128 stands for zero in the data rows.
Some points, one per row:
[211 135 158 139 103 164 136 140  74  13 201 215 145 255 187 122 161  47 122]
[119 145 116 121  94 153 114 115 108 191  67 107 160 106 153 176 106  94 174]
[125 119 172 158 124 123  98 114 117 117 192 131 128 160 153  98 142 124 134]
[ 59 130  81 104 144 106 112 104 160 253  36  27 134   0  82 152  81 180 147]
[194 123 164 165 114 147  97  95  70  76 180 154 165 224 182 110 155  51 130]
[150 115 182 171 106 109 134 126  97  80 201 183 133 243 162 121 158  79 122]
[103 141 108 105 142 107 166 161 157 111 117 149 100 118 102 128 140 164 118]
[205 108 130 110  95 186 121 138 108  29 186 177 148 255 152  90 138  72 149]
[181 105 156 150 119 146 110 117 100  39 217 159 130 242 150  70 156  97 113]
[110 116 127 123 126 127 119 132 137 125 147 119 107 149 127 102 127 146 128]
[100 182  35 115 139  80 217 177 149  26 137 255  56 140 112 181 173 150 134]
[146 120 147 144 119 123 127 114 122 130 125 121 131 131 129 123 124 128 123]
[119  86 160 156 103 146  61  78 127 228 126  32 164  76 138  98  67 147 181]
[123 101 147 120 171 120 102 121 163 124 153  63 118  62  90  89 123 179  71]
[ 82 117 129  94 130 156  78 124 146 220  85  45 144  56 121 144  87 142 150]
[ 68 162  69  86 133 128 154 161 165 215  27 104 108   8 112 192 103 176 147]
[126 103 157 135 130 140 116 103 107 147 128  85 165 172 135  86 107 108 138]
[150 155 164 102 155 155 141 159 117  80 121 155 123 164 143 151 153 100  59]
[140 101 163 130 127 133 115 116 117 158 115  92 167 167 134 109 124 100 126]
[146 107 140 119 134 136 115 146 159  52 199 140  94 177 115  74 146 149  97]
[108 175  90  77 153 133 181 195 142 105  68 183 105 121 117 185 151 118  91]
[181 155 126 135  95 174 131 134  66  94 118 193 172 242 193 172 150  31 174]
[186 126 173 134  93 156 113 125  94  94 167 144 153 228 162  93 141  79 127]
[122 102 130 120 114 106 153 123 139 118 154 144 134 195  92  97 128 123 137]
[105 159  94 106 133 125 169 156 142 125  97 161 102  87 120 176 139 142 117]
[153 116 114 122 134 136 135 133 139  53 169 149 106 175 105  91 146 128 106]
[112  98 150 142 115 139  64  70 129 189 136  50 150  77 124  97  90 148 162]
[144 125 141 142  75 147  98 106 100 104 178 161 127 188 173 137 122  89 180]
[105 125 170 130 139  92 125 132 132 140 159 116 118 118 126 117 130 143 100]
[ 93 119 106 158  95 105  97  91 135 193 133 104 119  57 126 133 101 154 194]
[136 129 113 131 116  91 183 155 139  91 124 187 102 151 117 158 137 134 118]
[115 135 166 146 192  98 124 114 112 127 138 114 127  82 132 141 154 126  52]
[123 144 104  91  94 182 116 158 114 143  90 138 158 190 161 147 115  83 178]
[ 96 120 111 131  74 133 114 105 144 247  65  76 147  39 130 155  71 158 216]
[107 146  87  90  84 180  97 149 135 114 150 156 111 169 160 135 112 122 192]
[137 154 108 112 169 148 113 136 145  99 116 109 112  44 116 134 143 152  81]
[137 115 118  98 107 167 101 132 125 121 146 106 151 185 135  89 110 110 164]
[118 118 136 135 118 131 117 116 119 146 143 116 138 146 147 109 117 124 149]
[164 124 137 103  83 184 141 149  96 135  85 145 186 255 169 137 119  48 172]
[125 120 156 133 157 122 124 120 122 142 127 101 143 126 124 115 133 131  90]
[141  85 160 142 126 142  76  84 126 199 116  40 165  69 125 103  90 150 147]
[112 130 125  69 165 171  99 150 139 145  90  69 152 101 107 114 120 129  92]
[137 157 110 116 159 134 126 146 119  80 127 153 125 117 122 145 165 107  97]
[145 112 166 170 145 102 123  93 114 138 143 105 141 105 141 112 133 135 112]
[154 115 112  94 102 183 104 138 125 135 108 116 155 189 142 118 114  95 169]
[164 138 135 143  57 163 112 121  88 118 153 178 159 229 195 147 121  65 199]
[105 111 114 117 131 150  77  94 145 195 107  48 137  44 101  98  94 166 154]
[ 84 116 111 165 117  99  91  81 143 216 119  86 119  26 130 141  93 175 186]
[150 122 163 170 101 109 146 139  96  85 173 198 132 232 166 128 152  88 136]
[136 149  99 130 177 130 126 123 136 128 101 114 124  32 114 153 138 148  96]
[102 118 105 111 125  95 149 142 172 147 123 107 108  91  76 114 118 173 134]
[107 127 109 125  81 123 122 115 134 159 125 129 129 126 141 143 105 125 188]
[142 110 143 104  74 166 114 138 115 123 141 125 162 232 146 114 108  74 159]
[146 146 117 149 146 115 161 131 116 107 112 174 117 125 142 163 148 125 119]
[173 130 151 159  92 132 143 126  90  66 180 200 133 236 173 130 141  70 145]
[170 118 192 160 124 138 100 113  91  70 216 141 145 234 159  74 146  80 106]
[105 118 116 118 125 105 150 128 152 156 103 111 124  89  99 130 119 157 130]
[140 111 115 154  80  92 171 111 141 145 131 152 118 124 117 138 108 152 168]
[107 132 132 123  73 136 135 145 134 174 109 141 126 156 149 133 105 130 184]
[123 153  98 103 124 141 125 153 148  67 160 164  79 115 128 132 139 152 115]
[128 113 113 163 121 101 113  90 137 172 128  97 130  54 106 130 118 152 145]
[114  82 201 125 146 144  67  98 123 221 103   0 175  90 115  64  97 142  99]
[150 133 175 198  95 122 110  93  77 137 162 159 154 191 200 144 135  82 162]
[123 132 188 142 206 121  86 118 106 106 162  85 118 111 122  87 157 133  42]
[131  98 167 148 179  99 109 100 158 112 188  75 102  87  91  49 134 198  61]
[ 67 118 130 111 161 139  72 110 137 210  96  35 149  39 100 119  93 148 127]
[ 89 138  80 119 116 113 124 116 148 204  61  96 125  15 108 172 104 152 165]
Here are 16 more points, each followed by its number:
[132 117 108 117  95 130 144 119 140 163  88 121 136 109 119 149  99 135 170] 0
[162 104 192 176 127 116  99  99  92  77 222 148 135 211 165  92 147  94 107] 1
[131 160  99 112 131 142 148 168 147  59 154 198  74 132 136 156 149 146 119] 2
[113 185 119 103 150 174 115 149  87 184  31 105 155  82 158 189 127  88 121] 3
[154 148 147  91  98 169 156 163  96  70 140 186 149 255 163 122 141  57 125] 4
[ 59 116 144  99 162 125  77 118 149 236  95   4 153  27  82  91  85 171 107] 5
[178 113 157 157  98 130 136 118 101  63 188 179 139 245 159 104 144  80 131] 6
[ 98 124 126  97 158 140 103 116 144 186  77  57 146  54 105 126 104 142 127] 7
[133 120 135 131 120 114 149 114 129 112 147 135 134 140 100 102 124 133 127] 8
[161 108 156 162 140  75 178 132 134  77 170 182 123 194 110 114 162 123  93] 9
[200 132 181 146 107 171 106 120  88  67 180 159 154 226 182 120 154  58 111] 10
[ 92 132 106 122 139 114 142 143 137 106 141 147 108 148 102 119 141 130 118] 11
[178 103 172 140 103 148 122 130 112  66 195 152 132 245 160  80 137 106 113] 12
[102 161  71  77 185  99 209 189 175  59  91 191  62  83  80 173 163 168  58] 13
[150 163 150  83 155 182 116 152  99 123  76 109 164 146 151 144 139  87  72] 14
[121 138 103 159 123 111 135 103 124 128 132 154 105  96 125 144 128 135 148] 15
Which of these numbered points is nearest to each point below, looking only along the 7 directions in which the first points spread most? Its number follows each.
[ 99 121  91  78 133 108 184 174 158  95 119 154 110 178  75 111 143 131 110] > 11
[100 120 128 118 105 133 110 128 128 189 101  94 152 126 127 127 104 109 165] > 0
[146  80 177 131 128 118 105 102 132 136 155  78 156 163  92  67 124 123 110] > 8
[172 108 178 181 131 130  92  91  92  60 225 140 142 229 173  76 157  84 125] > 1
[171  94 163 184 164  67 168 108 122  78 172 151 131 173 104  95 169 122  72] > 9
[145 172 141  55 198 211  97 182  95  51  94 123 145 184 148 136 172  64  41] > 14
[129 137  96 162 117 108 132 105 123 134 124 140 113  99 124 137 132 139 161] > 15
[195 135 174 143 110 175  99 127  88  70 165 160 151 228 186 119 147  70 112] > 10
[112 163  63  85 175  95 217 183 171  66  76 176  74  78  73 166 161 166  57] > 13
[157 140 161  98  96 155 146 158  98  64 161 179 142 255 163 114 147  73 115] > 4
[165 120 129  95  78 180 123 149 100 101 120 155 168 254 153 120 128  65 165] > 4
[141 137 136 119  96 149 143 145 100 122 117 171 154 218 155 163 128  63 158] > 4
[136 159 136  90 173 157 131 160 114 118  82 120 141 116 133 155 142 110  70] > 14
[160 102 175 173 165  64 183 120 132  80 166 149 124 153  86  94 161 138  50] > 9
[131 106 138 139 124 120 115 121 141 119 160 121 118 148 120  88 131 141 120] > 8
[177  94 192 138 105 142 128 131 120  78 200 144 140 245 147  67 135 110 110] > 12
[136 161  49 116 111 125 150 149 168  42 170 210  48  84 136 163 139 181 156] > 2
[195 125 166 144 109 163 111 125  62  29 195 199 171 255 173 106 171  23 138] > 10
[147 117 173 141 163 124 124 123 114 122 141  98 150 145 129  94 145 116  83] > 8
[111 171 126 102 165 176 110 147  99 172  39  96 155  79 153 189 129  97 121] > 3
[192 124 182 153 109 152 120 127  66  36 202 198 161 255 190 109 171  32 127] > 10
[140 139 121 118 167 150 135 139 106 102  95 126 152 155 128 138 147  90 102] > 14
[126 170  67 150 117 106 176 144 117  49 152 251  80 154 153 181 163 119 156] > 2
[120 131 110 151 113 104 132 113 132 148 119 148 109  74 136 154 125 157 158] > 15
[172 148 103 168 121 138 110 128 126  26 202 200  82 136 163 126 166 132 140] > 2
[156 110 163 139 134 124 132 135 116  79 170 138 151 214 124  91 149  97 107] > 12
[166 127 140 166  88 120 146 123 102  71 181 201 139 228 173 136 144  81 165] > 6
[ 81 154  51  66 106  80 229 195 191 118  73 191  80 104  63 170 128 169 127] > 13
[127 113 141 103  76 166 131 144 113 141 118 121 160 230 160 117  95  89 171] > 4
[108 132 104  89 155 126 152 160 164 115 107 124  93 103  93 131 141 166  94] > 11
[210 116 187 138 113 157 138 142 105   0 223 193 125 255 163  89 168  73  71] > 12
[169 129 161 163 109 116 149 132  93  71 183 201 134 228 161 131 151  80 124] > 6
[138 139  98  96 173  84 223 185 153  60  93 198 103 147  66 154 173 136  56] > 13
[ 93 134  83  46 164 108 205 183 180 138  49 123 113  87  52 138 122 168  69] > 13
[122 139 103 149 113 125 130 114 130 142 119 141 108  79 143 151 114 149 161] > 15
[111 135 114  93 125 151 132 130 120 173  70 106 158 113 124 152 111 112 157] > 0
[ 90 125 108  82 133 168  85 127 136 187  72  48 158  67 116 125  93 125 139] > 7
[162 162  76  84 145 159 173 172 149  43 104 179 107 134 107 155 154 126  93] > 2
[104 126 147 130 161 132  91 116 114 180 102  67 144  82 122 121 123 130 116] > 7
[147 162  70 125 146 110 196 153 132  50 114 217  90 136 115 172 169 126 110] > 2
[160 112 143 155  95 118 121 116 133  78 197 163 112 184 144 100 136 127 139] > 12
[161  79 189 164 123 120 100  99 108  74 219 123 142 217 136  67 134 106 100] > 1
[ 69 114 123 128 158 110 103 103 172 255  64  14 121   0  81 114  80 230 124] > 5
[106 124 138 129 109 126 132 124 123 191  79 102 149 112 129 143 100 121 144] > 0
[ 92 212  18  82 140 107 237 210 154  30  87 255  44 116 115 228 177 141 119] > 13
[ 89 136 121  76 129 177  88 138 138 202  68  52 153  70 122 142  88 129 140] > 7
[108 103 122 141  67 127 126 100 133 235  91  80 154 100 140 112  67 153 207] > 0
[ 97  84 187 132 180 130  32  90 154 217 145   0 138  26 101  50 100 192  81] > 5
[ 97 136 107 151 131  99 145 134 128 126 124 159 106 110 138 151 135 133 146] > 15
[ 82 105 137 124 166 118  81 111 170 236  83  14 123   0  86 115  87 208 109] > 5
[185 111 150 107 109 169 147 145 109  40 168 170 145 255 149  89 150  76 116] > 12
[144 143 119 126 115 116 197 173 128  78 107 215 129 209 132 173 153  90 122] > 4
[148 111 153 150 113  87 173 127 112  90 160 183 132 211 115 114 149 103 109] > 9
[167  92 170 170 164  69 167 108 121  78 178 148 131 171  93  85 166 129  68] > 9
[137  98 155 162 144 131  81  86 110  95 199 103 137 167 132  67 133 114 131] > 1
[ 85  91 159 116 142 147  56  88 140 255  72   0 182   4 100  97  67 167 151] > 5
[115 125 121 136 128 142  81  92 133 214 101  58 139  17 137 147  94 154 167] > 7
[163 126 169 170 101 110 138 127  92  72 195 196 133 245 168 117 155  77 136] > 6
[132  94 177 151 151 126  76 104 117 110 201 101 135 159 139  81 129 124 113] > 1
[165  94 170 179 161  54 167 121 126  85 174 149 130 167  89  86 169 126  60] > 9
[154 132 159 135 171 152  99 131 109  67 180 129 127 160 157  99 155 110  82] > 1
[117  99 137  97 147 147 103 125 151 160 108  48 143  94  98  89  99 154 100] > 7
[148 117 133 141 130  94 176 126 122  81 155 176 130 178 113 119 152 116 103] > 9
[150 174 139  43 188 217 117 206 104  44  91 138 145 198 147 156 172  62  30] > 14
[ 70 131 126  74 136 167  77 136 135 205  75  45 150  78 118 124  97 131 142] > 7
[153 132 128  79 152 200  85 151 115  57 149 103 143 202 136  77 144  86 100] > 12
[125 153  78 107 129  92 222 187 155  34 131 241  82 189 113 160 165 129 116] > 2
[152 139 163 116 141 129 147 158 105 102 124 145 151 205 129 131 155  79  79] > 4
[159  96 171 159 137  93 143  99 123 135 148 115 142 150 116  93 143 124 100] > 8
[125 119 136 161  79 128 120  98 109 224  71 106 154  79 158 169  86 129 196] > 0
[137 170  59  89 128 126 198 184 156  37 124 233  67 144 116 182 163 146 112] > 2
[149 131 126 142 134  91 168 130 115  85 147 175 121 172 122 124 157 107 112] > 9
[144 138 145 126 137 135 133 148 110  72 166 168 119 198 147 118 154  96  98] > 12
[139 148  84 132 133  84 200 151 139  76 111 208  98 140 102 168 166 127 113] > 2
[128 132 172 169 115 125 108 121  84 143 155 143 158 187 182 134 133  83 155] > 1
[126 134 108 150 116 108 144 106 129 141 110 142 123  85 128 158 122 141 156] > 15
[141  88 143 141  87 130 119  94 129 206  96  76 172 122 106  95  95 135 174] > 0
[ 83  94 154 161 153 110  56  73 141 234 126  12 144   0 118  99  88 182 143] > 5
